In the data rows, zero lies at 4.5, halfway between 4 and 5.
Here is a table of points, one per row:
[1 6 3 5 3 4 7 6 2 6 4 5 3 4 4 3 2 3 6 4 5 8 4 6 4 6 5 6 5 5 2 3 5 4 7 6 4
 5 3 4 4 5 1 5 5 6]
[4 8 5 2 7 6 3 4 1 2 6 5 6 3 5 5 4 4 3 3 6 7 2 2 6 5 6 5 3 5 7 7 6 5 2 5 5
 7 6 6 8 4 7 8 5 1]
[6 1 4 3 5 1 4 4 5 7 7 2 6 6 5 3 6 5 2 6 3 5 7 4 4 6 1 3 4 3 5 8 5 3 8 1 5
 3 7 5 4 4 4 8 4 1]
[5 6 1 5 3 3 5 4 6 4 6 3 5 5 7 8 6 3 5 5 3 5 6 2 3 7 4 6 6 5 2 3 4 6 2 3 6
 3 5 6 9 4 5 5 2 8]
[5 8 7 3 4 5 5 5 5 4 5 3 4 6 3 3 4 3 3 7 8 4 6 6 8 4 5 2 6 4 3 4 3 4 6 4 6
 4 5 4 4 5 5 4 8 6]
[6 3 5 4 2 5 3 3 9 8 8 4 5 4 3 6 5 5 6 4 5 4 4 2 6 5 3 8 2 2 7 3 4 3 6 3 2
 7 0 8 3 3 7 2 8 3]
[6 4 6 6 6 3 3 2 4 5 1 6 4 6 6 6 6 7 3 5 6 5 5 7 5 3 4 4 5 2 4 6 4 2 5 4 7
 6 3 3 7 3 4 7 5 6]
[4 4 3 3 5 3 4 5 2 4 4 5 4 4 3 4 4 4 3 5 5 5 5 5 5 2 6 4 1 5 2 4 1 7 8 6 3
 4 2 2 5 5 5 4 4 6]
[3 2 6 6 4 5 5 2 4 7 9 7 7 4 4 5 3 3 5 6 5 2 3 6 5 4 5 6 4 2 6 5 5 7 5 4 5
 7 4 7 3 5 8 3 2 5]
[3 5 4 6 5 2 5 9 4 5 5 5 3 6 3 4 4 3 3 5 7 1 5 5 6 3 6 5 5 6 5 4 3 3 6 4 7
 3 4 6 5 4 5 4 5 2]
[6 2 2 7 6 4 5 4 3 6 0 0 5 6 6 6 5 2 3 4 3 3 5 8 6 3 5 3 4 5 3 8 5 3 3 5 5
 8 3 3 4 3 7 5 8 4]
[6 6 3 6 6 4 6 6 5 6 6 7 6 5 3 3 4 4 7 3 7 6 3 7 2 4 4 3 1 6 4 5 3 3 7 5 5
 4 4 3 5 5 6 5 7 5]
[5 2 2 4 4 3 4 4 1 4 5 4 3 4 7 4 6 6 8 7 6 2 6 4 6 3 0 4 4 4 5 6 9 5 3 6 6
 4 6 5 5 4 2 5 6 6]
[3 6 4 5 2 4 5 6 4 4 6 5 2 7 0 6 3 4 2 3 6 3 7 4 5 4 2 2 4 6 4 4 3 3 4 4 6
 4 5 4 5 3 4 3 6 3]
[2 5 5 4 5 8 5 4 4 7 6 4 4 2 3 6 3 3 4 5 5 6 5 3 3 3 7 6 6 2 5 8 6 7 1 5 3
 2 6 4 5 5 3 9 6 4]
[4 3 3 4 4 5 4 2 4 3 5 2 5 5 3 2 6 8 2 7 4 3 4 5 2 6 5 7 6 5 7 5 8 2 8 4 4
 4 8 6 5 2 5 4 5 6]
[3 5 2 2 4 9 4 5 6 5 4 7 5 4 6 6 6 6 3 6 3 3 4 6 6 7 6 5 5 7 2 8 7 6 4 3 3
 0 5 4 3 6 3 3 4 4]
[6 4 4 5 4 4 7 5 3 6 5 5 3 5 4 5 3 5 4 5 7 9 4 6 5 3 5 4 1 6 4 4 2 4 4 3 5
 5 5 4 2 4 5 4 4 6]
[2 3 4 6 7 6 4 3 5 0 2 3 6 1 4 8 5 5 5 5 8 4 3 5 6 6 3 2 5 6 7 3 5 4 4 0 1
 6 4 8 6 7 4 4 3 1]
[4 4 5 4 3 5 3 3 4 5 8 4 3 3 7 4 2 5 4 2 3 4 2 6 4 7 4 5 7 3 7 5 3 6 4 2 3
 6 3 3 5 4 6 1 4 4]
[7 2 4 5 4 5 5 6 6 5 1 7 5 4 2 2 3 7 4 3 3 6 7 4 7 2 6 3 4 5 6 6 5 5 5 3 7
 7 4 5 6 4 4 7 5 8]
[4 7 3 4 2 4 2 5 8 2 3 4 5 5 3 6 3 2 6 5 5 6 3 4 3 2 5 2 4 1 6 6 6 4 4 5 5
 6 4 5 2 5 6 5 1 4]
[2 6 5 5 5 2 7 7 6 3 4 2 4 4 3 2 6 5 6 6 4 3 3 1 6 6 3 5 7 6 2 4 2 6 2 2 6
 2 4 2 7 2 6 4 5 7]
[2 6 6 8 7 3 4 6 7 2 6 2 4 5 6 4 2 9 5 3 3 7 5 6 8 3 4 3 1 2 2 1 5 5 7 7 3
 5 5 6 4 4 6 4 5 2]
[5 5 3 5 4 6 3 5 3 4 6 4 5 5 5 7 4 7 7 3 2 5 2 5 3 7 4 6 8 4 6 6 3 6 6 2 6
 9 5 5 4 6 5 2 4 4]
[6 2 5 2 7 6 6 6 7 1 4 2 5 5 5 6 6 6 3 4 4 4 7 6 3 9 4 1 4 5 5 7 6 2 3 5 4
 6 0 7 5 4 5 3 4 4]
[5 4 5 2 9 9 6 7 4 4 1 6 1 8 4 3 6 1 5 4 3 1 5 3 3 3 2 5 6 2 4 0 6 3 6 2 7
 6 6 2 4 3 7 4 3 2]
[6 2 3 5 5 4 2 6 4 5 5 5 4 5 7 4 3 6 4 5 7 4 3 2 5 4 6 4 4 6 4 4 8 3 5 3 5
 4 4 3 4 1 1 5 5 7]
[3 4 6 3 9 4 4 4 8 3 3 6 4 6 6 4 4 0 5 7 3 5 5 2 5 5 0 9 6 7 4 7 4 4 2 6 3
 7 8 3 7 3 4 1 4 5]
[4 6 7 6 2 5 1 3 6 5 3 3 3 3 5 5 3 3 6 3 5 4 5 2 1 4 4 2 4 6 3 5 4 5 6 6 4
 7 5 5 3 5 7 7 3 4]
[9 2 4 9 4 4 5 5 6 2 3 6 4 3 4 5 5 6 0 7 4 5 3 5 5 5 4 5 3 5 4 2 5 6 5 7 6
 6 3 3 5 3 4 6 6 2]
[4 4 4 4 4 4 6 4 7 2 5 4 8 3 8 3 5 3 5 6 1 4 3 3 2 2 4 5 6 5 2 5 2 3 2 3 4
 4 6 7 8 4 2 4 5 7]
[3 4 6 2 5 1 2 6 6 4 3 4 3 3 5 7 4 4 2 0 4 3 3 6 2 4 4 5 4 3 6 3 5 6 3 7 3
 5 9 7 4 7 5 6 6 7]
[3 3 7 5 3 6 3 4 6 4 3 3 3 4 6 5 5 1 6 4 5 6 3 2 3 5 6 4 2 3 7 6 3 6 7 7 7
 3 4 6 4 7 3 4 6 3]
[0 5 3 5 4 2 6 4 2 5 5 8 3 6 4 4 7 5 6 5 5 7 5 4 4 6 7 3 3 4 3 2 3 4 4 6 3
 6 5 3 2 4 4 5 5 6]
[4 6 5 4 3 3 5 3 3 5 4 8 4 2 4 3 4 3 5 4 5 6 7 8 4 5 5 5 2 6 3 3 3 4 5 3 8
 4 4 5 2 2 4 5 5 3]
[5 2 4 4 3 5 5 3 5 2 6 3 5 4 6 6 7 6 6 5 5 4 7 6 4 5 5 6 6 6 9 5 7 4 7 4 4
 1 8 2 5 0 5 5 5 5]
[7 5 4 6 8 4 2 2 4 4 4 6 1 4 5 3 2 5 4 3 2 7 5 2 3 2 6 4 6 3 4 2 7 6 4 6 4
 0 5 6 3 8 8 2 5 4]
[6 4 5 4 4 2 8 5 3 2 4 6 5 5 3 5 3 3 5 1 6 6 5 5 7 3 5 6 5 4 2 6 4 4 7 4 5
 4 4 4 1 5 4 6 5 4]
[3 5 3 3 6 8 6 2 7 4 5 4 5 4 8 6 4 9 4 6 7 2 5 4 4 5 4 6 5 5 4 5 4 3 4 4 4
 2 3 4 5 8 4 6 2 3]
[7 3 3 8 3 4 3 3 7 3 4 4 5 7 4 1 4 4 2 4 3 3 5 6 7 7 5 3 3 5 6 1 6 5 3 5 5
 7 4 1 6 7 3 7 6 3]
[5 4 6 3 4 6 1 6 2 9 3 4 9 5 1 6 3 6 6 4 5 4 4 4 5 6 3 4 8 4 4 1 2 6 2 9 6
 1 2 4 3 2 4 2 3 4]
[2 7 3 3 1 2 9 4 2 9 3 7 4 4 8 5 7 4 4 5 3 6 3 3 5 5 6 3 8 5 6 3 6 4 6 7 2
 6 4 3 6 6 3 3 3 5]
[3 5 7 6 3 4 4 8 4 4 6 5 5 7 3 3 8 5 3 5 7 6 6 6 4 1 3 5 6 7 4 4 5 5 4 4 6
 4 3 4 4 6 6 4 7 3]
[6 6 3 6 4 6 5 5 3 4 4 6 3 6 5 1 5 4 4 3 7 5 5 6 5 3 4 3 3 6 4 5 1 5 5 6 3
 4 4 7 2 2 4 6 3 6]
[6 8 7 3 4 1 4 5 5 4 2 3 5 4 5 4 2 4 6 5 4 3 5 4 0 5 6 5 2 4 8 6 4 8 4 4 3
 6 5 5 2 6 5 5 5 4]
[4 5 6 6 6 5 5 1 5 6 7 4 4 4 2 5 6 5 6 1 3 3 2 4 4 5 5 5 5 3 5 6 5 8 5 2 4
 7 5 6 5 2 2 1 3 4]
[4 4 4 2 4 3 5 6 6 7 7 4 2 1 5 5 6 5 7 4 4 5 4 5 5 4 9 4 7 4 3 3 4 5 4 8 3
 9 8 4 4 6 2 4 2 4]
[6 4 8 4 6 4 2 4 3 3 4 6 1 7 4 7 3 5 8 4 0 5 2 5 4 2 6 4 5 6 5 3 5 5 4 6 2
 1 5 6 5 7 6 6 4 4]
[6 4 7 5 1 7 3 6 3 6 0 5 6 4 3 3 4 3 6 4 6 4 5 4 2 7 7 7 1 0 2 7 5 4 3 6 2
 3 8 4 7 6 5 1 1 2]
[5 5 4 1 4 6 5 4 4 6 6 2 5 3 5 4 7 6 3 5 3 4 3 5 6 6 3 8 2 7 3 5 7 3 4 4 5
 1 2 3 3 7 3 5 2 6]
[6 7 5 7 7 6 5 6 1 4 7 4 7 1 5 6 7 3 4 5 1 3 7 3 6 7 4 6 4 4 6 5 4 1 3 5 3
 1 5 3 3 6 3 5 3 9]
These points spread out most along one direction. Take the direction at right angles to it along which they spread out most. Then take the direction at right angles to both along which they spread out most. Go by this last direction. How many in every 100 of the points above lie lower along it than each point below? Round to a whole number. More than half of the points above lie lower than the first one.
[6 4 7 5 1 7 3 6 3 6 0 5 6 4 3 3 4 3 6 4 6 4 5 4 2 7 7 7 1 0 2 7 5 4 3 6 2
 3 8 4 7 6 5 1 1 2] 69
[4 4 5 4 3 5 3 3 4 5 8 4 3 3 7 4 2 5 4 2 3 4 2 6 4 7 4 5 7 3 7 5 3 6 4 2 3
 6 3 3 5 4 6 1 4 4] 38
[7 2 4 5 4 5 5 6 6 5 1 7 5 4 2 2 3 7 4 3 3 6 7 4 7 2 6 3 4 5 6 6 5 5 5 3 7
 7 4 5 6 4 4 7 5 8] 23
[4 7 3 4 2 4 2 5 8 2 3 4 5 5 3 6 3 2 6 5 5 6 3 4 3 2 5 2 4 1 6 6 6 4 4 5 5
 6 4 5 2 5 6 5 1 4] 15
[4 4 4 2 4 3 5 6 6 7 7 4 2 1 5 5 6 5 7 4 4 5 4 5 5 4 9 4 7 4 3 3 4 5 4 8 3
 9 8 4 4 6 2 4 2 4] 90
[6 3 5 4 2 5 3 3 9 8 8 4 5 4 3 6 5 5 6 4 5 4 4 2 6 5 3 8 2 2 7 3 4 3 6 3 2
 7 0 8 3 3 7 2 8 3] 2
[4 4 4 4 4 4 6 4 7 2 5 4 8 3 8 3 5 3 5 6 1 4 3 3 2 2 4 5 6 5 2 5 2 3 2 3 4
 4 6 7 8 4 2 4 5 7] 75
[6 2 2 7 6 4 5 4 3 6 0 0 5 6 6 6 5 2 3 4 3 3 5 8 6 3 5 3 4 5 3 8 5 3 3 5 5
 8 3 3 4 3 7 5 8 4] 8
[4 6 7 6 2 5 1 3 6 5 3 3 3 3 5 5 3 3 6 3 5 4 5 2 1 4 4 2 4 6 3 5 4 5 6 6 4
 7 5 5 3 5 7 7 3 4] 19
[5 4 6 3 4 6 1 6 2 9 3 4 9 5 1 6 3 6 6 4 5 4 4 4 5 6 3 4 8 4 4 1 2 6 2 9 6
 1 2 4 3 2 4 2 3 4] 81
[5 5 4 1 4 6 5 4 4 6 6 2 5 3 5 4 7 6 3 5 3 4 3 5 6 6 3 8 2 7 3 5 7 3 4 4 5
 1 2 3 3 7 3 5 2 6] 87
[1 6 3 5 3 4 7 6 2 6 4 5 3 4 4 3 2 3 6 4 5 8 4 6 4 6 5 6 5 5 2 3 5 4 7 6 4
 5 3 4 4 5 1 5 5 6] 96
[2 6 6 8 7 3 4 6 7 2 6 2 4 5 6 4 2 9 5 3 3 7 5 6 8 3 4 3 1 2 2 1 5 5 7 7 3
 5 5 6 4 4 6 4 5 2] 12
